In the rows, 128 means zero.
The rows below fall into families. The same turns and mirrors carry the whole set onto itself and the rows of a family onto each other. For each named row, which other rows are in its family? Write them in the order they are listed.
These 16 rows form 4 families of 4 rows each.
Y: [138 129 114 139 140 142 135 142 121  76 130]
J: [148 136 102 122  86 118 122 104 116  92 123]
M: [153 123 102 134 138 144 137 126 116  89 135]
R: [147 133 104 132 140 144 130 143 126  86 124]
K: [130 137 143 144 111 122 132 128 136 155 146]
P: [154 124 101 142 137 126 142 141 123  93 133]
V: [134 156 147 131 105 124 119 122 128 153 130]
N: [121 126 147 135 122 129 148 123 175 106 110]
D: [128 142 149 137 114 130 137 123 141 158 124]
Q: [111 139 161 130 110 124 142 123 161 114 110]
F: [146 130 101 114 106 114 111  94 120 103 125]
S: [113 128 156 143  96 130 139 124 162 102 116]
W: [146 132 109 117 106 123 119  98 109  85 133]
L: [125 149 146 144 112 134 117 121 131 153 132]
T: [108 131 149 137 119 129 139 116 173 105 119]
H: [141 128 100 121 101 122 119  88 114 110 134]

The rest of the family of T: R, F, L
The rest of the family of P: J, K, S
The rest of the family of W: M, D, Q

The rows below fall into families. The same turns and mirrors carry the whole set onto itself and the rows of a family onto each other. For each named row, which other rows are in its family? Write them in the order they are listed.
These 16 rows form 4 families of 4 rows each.
Mugi: [176 123 135 116 125 138 136 133 126 112 126 150 113 118  99 118 126 145
 125]
mabat: [ 92 107 130 116 129 125 110 116 128 133 134 121 142 126 144 111 141  92
 131]
tuto: [152 104 160 121 111 146 102 132 104 134 142 145 118 124 106 114 124 123
 117]
Rute: [140 157  98 111 138 130 132 156 135 139 138 119 122 116 141 149 117 138
 133]
pizuf: [133 126 125 104 147 122 148 118 121 101 139 119  99 133 119 139 104 158
 139]
kug: [132 127 148 125 130 135 149 127 112 154 124 128 111 150 116 138 112 173
 126]
Zet: [113 158 121 125 121 121 126 139 145 124 147 123 145 100 149 163 105 122
 145]
mafa: [ 96 125 143 145 119 125 137 119 146 139 112 142 158 124 139 115 153 123
 139]
Loke: [106 131 123 122 140 111 144 107 153  85 130 129 135 110 137 124 133 125
 150]
sudin: [108 111 147 128 118 140 120 131 110 176 121 131 134 148 133 116 137 130
 121]
mibok: [132 112 154 126  97 134 110 114 134 131 128 146 152 103 117 116 126  98
 121]
zin: [122 103 134  98 138 135 115 128  98 147 144 110 109 148 126 123 116 124
 120]
Fibo: [104 141 140 137 130 137  97 152 120 125 163 132 142 114 154 144 126 117
 146]
Gof: [119 143 143 140 130 120 164 116 148 115 114 140 134 126 123 135 128 166
 144]
Sosob: [154 127 130 122 108 123 140 114 155 106 113 149 139  94 111 121 128 118
 128]
luz: [130 144 116 123 145 146 109 171 110 138 157 126 117 128 148 131 139 130
 139]

The rest of the family of mafa: kug, sudin, Gof
The rest of the family of tuto: Mugi, mibok, Sosob

The rows below fall into families. The same turns and mirrors carry the whole set onto itself and the rows of a family onto each other. For each named row, which other rows are in its family? Write them in the order they are listed.
These 18 rows form 3 families of 6 rows each.
sisi: [126 113 125 124 125 156 113 109 131 120 145 124 135 131 131  85 152 134
 141 126  96 127 138 143 142 117 126 139 131 130 168 126]
gufo: [123 108 104 115 128 136 119 114 104 117 127 118 157 118 108 122 120 103
 121 111 131 146 133 145 120 135 146 105 132 156 150 160]
ziv: [121 147 126 136 129  98 126 167 120 147 131 144 111 156 137 160 141 134
 123 133 137 139 131 126  83 116 123 160 119 129 122 126]
Vufid: [123 118 133 102 151 118 149 132 124 107 143 129 119 132 127 164 133 147
 140 132 123 118 110 158 127 149 124 112 146 112  96 127]
revad: [122 144 111 146  97 132 153 154 119 143 128 150 134 122 104  79 121 131
 128 118 133 130 131 115 131 137 136  97 115 121 145 149]
gifi: [125 135 130 139 124 106 126 164 117 154 124 137 116 140 139 157 155 138
 114 128 134 148 133 129  99 108 138 167 112 121 115 127]
Pip: [121 134 109 147 101 133 149 144 118 151 120 147 139 105 110  80 137 131
 119 115 130 141 137 121 138 128 141 118 107 112 147 150]
lisod: [117 134 137 110 142 117 146 135 113 120 148 141 116 142 125 173 137 154
 145 132 117 119 114 162 116 155 117 112 136 110 102 129]
Sep: [139 119 155 144 139 142 144 109 105 134 145 144 141 142 129 164 140 131
 130 167 116 148 132 136 136 130 149 156 118 106 121 100]
biko: [122 139 119 136 134  93 138 173 131 142 120 133 111 146 140 153 137 125
 114 127 148 140 128 122  97 111 128 157 121 131 113 129]
nime: [120 135 109 146 111 122 161 164 131 142 120 141 135 116 114  81 122 129
 121 114 145 135 126 116 138 136 140 101 119 120 125 145]
deta: [122 129 126 131 124 147 120 121 138 115 149 132 129 148 127  77 140 128
 149 126 100 122 138 133 133 125 109 135 133 130 173 129]
bis: [125 109 104 114 144 135 128 117 119 103 131 114 152 128 117 120 106  95
 123 132 140 135 129 143 124 141 140 104 147 159 143 141]
fek: [123 122 103 122 126 136 120 120 106 110 138 123 148 134 109 119 105  99
 124 126 133 134 136 141 114 146 135 103 140 163 159 152]
Pav: [118 124 129 104 142 119 147 130 106 124 131 135 121 119 125 180 144 157
 132 122 115 125 117 164 119 137 130 121 126 112  98 135]
Goge: [126 120 128 137 136 141 127 126 152 113 146 128 125 144 139  71 145 121
 142 132 107 126 137 132 145 123 114 150 136 126 161 118]
kol: [135 136 154 156 136 140 149 122 103 135 152 150 133 162 129 160 127 128
 134 173 120 139 134 131 128 139 141 145 118 119 123  94]
vilur: [140 126 153 160 139 139 150 128 118 127 146 140 129 153 136 144 128 124
 126 174 128 140 133 123 145 134 149 154 126 112 117  91]

The rest of the family of Vufid: biko, nime, bis, Goge, vilur
The rest of the family of deta: ziv, revad, lisod, fek, kol

The rows below fall into families. The same turns and mirrors carry the whole set onto itself and the rows of a family onto each other. For each named row, which other rows are in its family? Write them in the order they are listed.
These 40 rows form 5 families of 8 rows each.
gufiv: [146 117 113 121 113 127 124 149 105 150 135  93 105 118]
toso: [158 165 130 144 100  89 136 157  93 133  96 144 121 132]
sali: [147 139 151 168 128 118 121 143 151 127 134 131 130 149]
lizit: [128 170 131 145  65 106 124 150 110 134 142 143 108 111]
saf: [120 145 142 136 128 124 108 149 141 123 145 121 145 142]
zapo: [179 151 138 168 115  94 137 135 117 136 108 133 116 144]
Vel: [173 149 145 166 120 104 135 134 129 134 104 134 118 151]
Dor: [123 135 107 132  83 122 135 136 128 136 127 122  87  97]
Bir: [124 168 125 151  73 103 122 152 106 131 113 142 103 104]
sudeg: [133 170 137 132 109 129 125 164 156 114 143 131 134 127]
tozo: [162 172 127 132  92  99 131 154  84 126 119 146 120 137]
gebul: [178 142 143 156 128 107 144 144 119 149 109 140 113 146]
fafot: [121 129 112 145  83 127 136 149 108 140 119 125  90  96]
Todop: [125 139 131 106 129 131 110 153 114 120 137 114 136 138]
nit: [123 159 120 150  76 105 145 151 109 133 112 128 100  98]
rarug: [129 163 119 152  80  99 146 149 106 137 104 139 107 101]
gogam: [130 116 112 118 105 139 122 144  98 138 127 106 102 115]
lafi: [156 173 129 152  91  87 144 143  99 131 100 129 114 123]
Bol: [131 132 112 115 131 122 121 159 111 113 141 110 134 142]
Bup: [150 148 152 164 128 130 129 144 156 136 133 139 113 140]
lif: [132 114 118 108 114 138 125 152 104 135 129 104 107 120]
tokal: [158 141 148 171 126 114 120 136 147 133 133 140 125 147]
pasa: [160 140 137 162 119 134 140 154 155 134 141 149 112 130]
tes: [131 143 125 112 123 120 113 167 110 120 134  95 136 136]
nam: [123 123 117 136  88 128 140 151 113 140 126 117  88  98]
fizib: [147 155 128 102 107 120 121 166 119 113 131  99 134 138]
ruzi: [129 133 119 146  84 128 123 142 119 152 132 120  85  97]
Lurek: [143 149 149 163 120 118 129 129 149 130 140 144 113 154]
fogid: [127 150 144 142 128 123 105 147 145 122 145 136 142 142]
Ronad: [127 158 115 140  68  96 132 147 116 121 105 133 101 110]
fofib: [161 170 132 154  99  90 146 140 106 134  93 136 119 130]
nivu: [168 139 143 158 114  91 147 132 124 146 119 140 113 153]
fav: [157 151 127 146  89  75 143 148 103 130  98 138 116 137]
vuv: [164 113 124 117  98 124 127 157 113 139 136  92 106 130]
nitab: [189 137 129 150 118 117 142 153 107 136 122 147 109 145]
pavu: [121 154 136 138 126 125 114 149 134 103 145 132 132 155]
levo: [138 123 128 148  74 122 128 148 126 152 151 118  92 108]
nobus: [120 162 145 142 123 129 111 161 146 112 140 121 134 140]
Miz: [122 135 125 108 123 131 111 147 108 128 140 105 133 134]
sufev: [137 114 100 115 117 129 135 144 116 139 139 106 106 117]

The rest of the family of nam: zapo, Todop, nit, lafi, lif, tokal, fogid
The rest of the family of tozo: lizit, sudeg, pasa, fizib, vuv, nitab, levo
The rest of the family of nobus: gufiv, toso, Bir, gebul, Bup, tes, ruzi

The rows below fall into families. The same turns and mirrors carry the whole set onto itself and the rows of a family onto each other. For each named row, which other rows are in its family? Write them in the order they are listed.
These 32 rows form 4 families of 8 rows each.
mol: [ 81 160 139 117  94 129 126 126 109 134  93  85]
lok: [125 145 169 104 142 107 133 150 146 144 127 109]
kileb: [ 99 148 143 105 138 108 139 104 140 105  87  96]
Vesan: [130 159 177 106 138  94 135 141 149 137 119 105]
Finoz: [ 92 180 152 137 135 117  90 147 138 147 130  93]
Kibob: [117 150 161 157 106 103 131 132 140 148 115  80]
Funeg: [132 157 165 113 136  97 140 143 149 116 131  98]
telev: [102 158 131 123 117  77 101 140 145 100 110 100]
Badin: [111 188 152 128 136 123  96 144 135 147 127  82]
nefik: [100 143 159 106 128 107 137 109 151 100  85  83]
Gik: [131 153 178 100 142 110 132 145 144 135 127 102]
zov: [ 85 146 157  84 115 110  92 143 128 127 128 116]
Maba: [102 156 139 128 115  68 110 135 142 105 117 104]
vavud: [ 90 164 134 139 104  80 113 136 128 118 112 112]
poba: [128 149 155 155  96 116 133 127 141 139 107  97]
Dipu: [ 75 168 132 115 102 132 114 122 124 142  89  92]
nefol: [ 88 146 164  83 109 104  96 134 131 119 134 114]
Bibiv: [111 142 182 115 123 153  95 116 149 123 111  89]
Rumo: [102 148 148  96 131 110 130 107 142 101  82  90]
rigug: [ 79 146 157  76 122 125 106 138 133 114 109 113]
vuz: [ 96 145 153  74 115 116  94 133 125 124 119 115]
vige: [ 99 148 127 135 113  79 108 138 132 109 124 100]
fev: [123 143 163 113 122 108 130 108 142 102  78  90]
fadam: [119 139 164 152  94 118 134 128 146 135 100  88]
Revob: [ 79 153 136 120 116 141  99 118 115 141  93  88]
zegom: [ 97 179 137 123 124 118  85 136 139 147 140 103]
vir: [117 136 159 155  93 119 122 133 149 138  96  94]
zono: [ 78 159 127 124 103 126 122 124 114 138  94  90]
Tuvas: [114 143 184  99 119 140 101 119 164 136 105  89]
kilit: [109 186 151 140 135 118  96 138 138 150 131  92]
zesu: [106 154 180 127 123 143  92 102 156 132 110  92]
kise: [103 152 177 121 116 151  89 112 155 132 103  91]

The rest of the family of zesu: mol, lok, kileb, telev, Badin, nefol, vir
The rest of the family of zov: Gik, Maba, Rumo, fadam, zono, kilit, kise
The rest of the family of Tuvas: Kibob, Funeg, vavud, rigug, fev, Revob, zegom

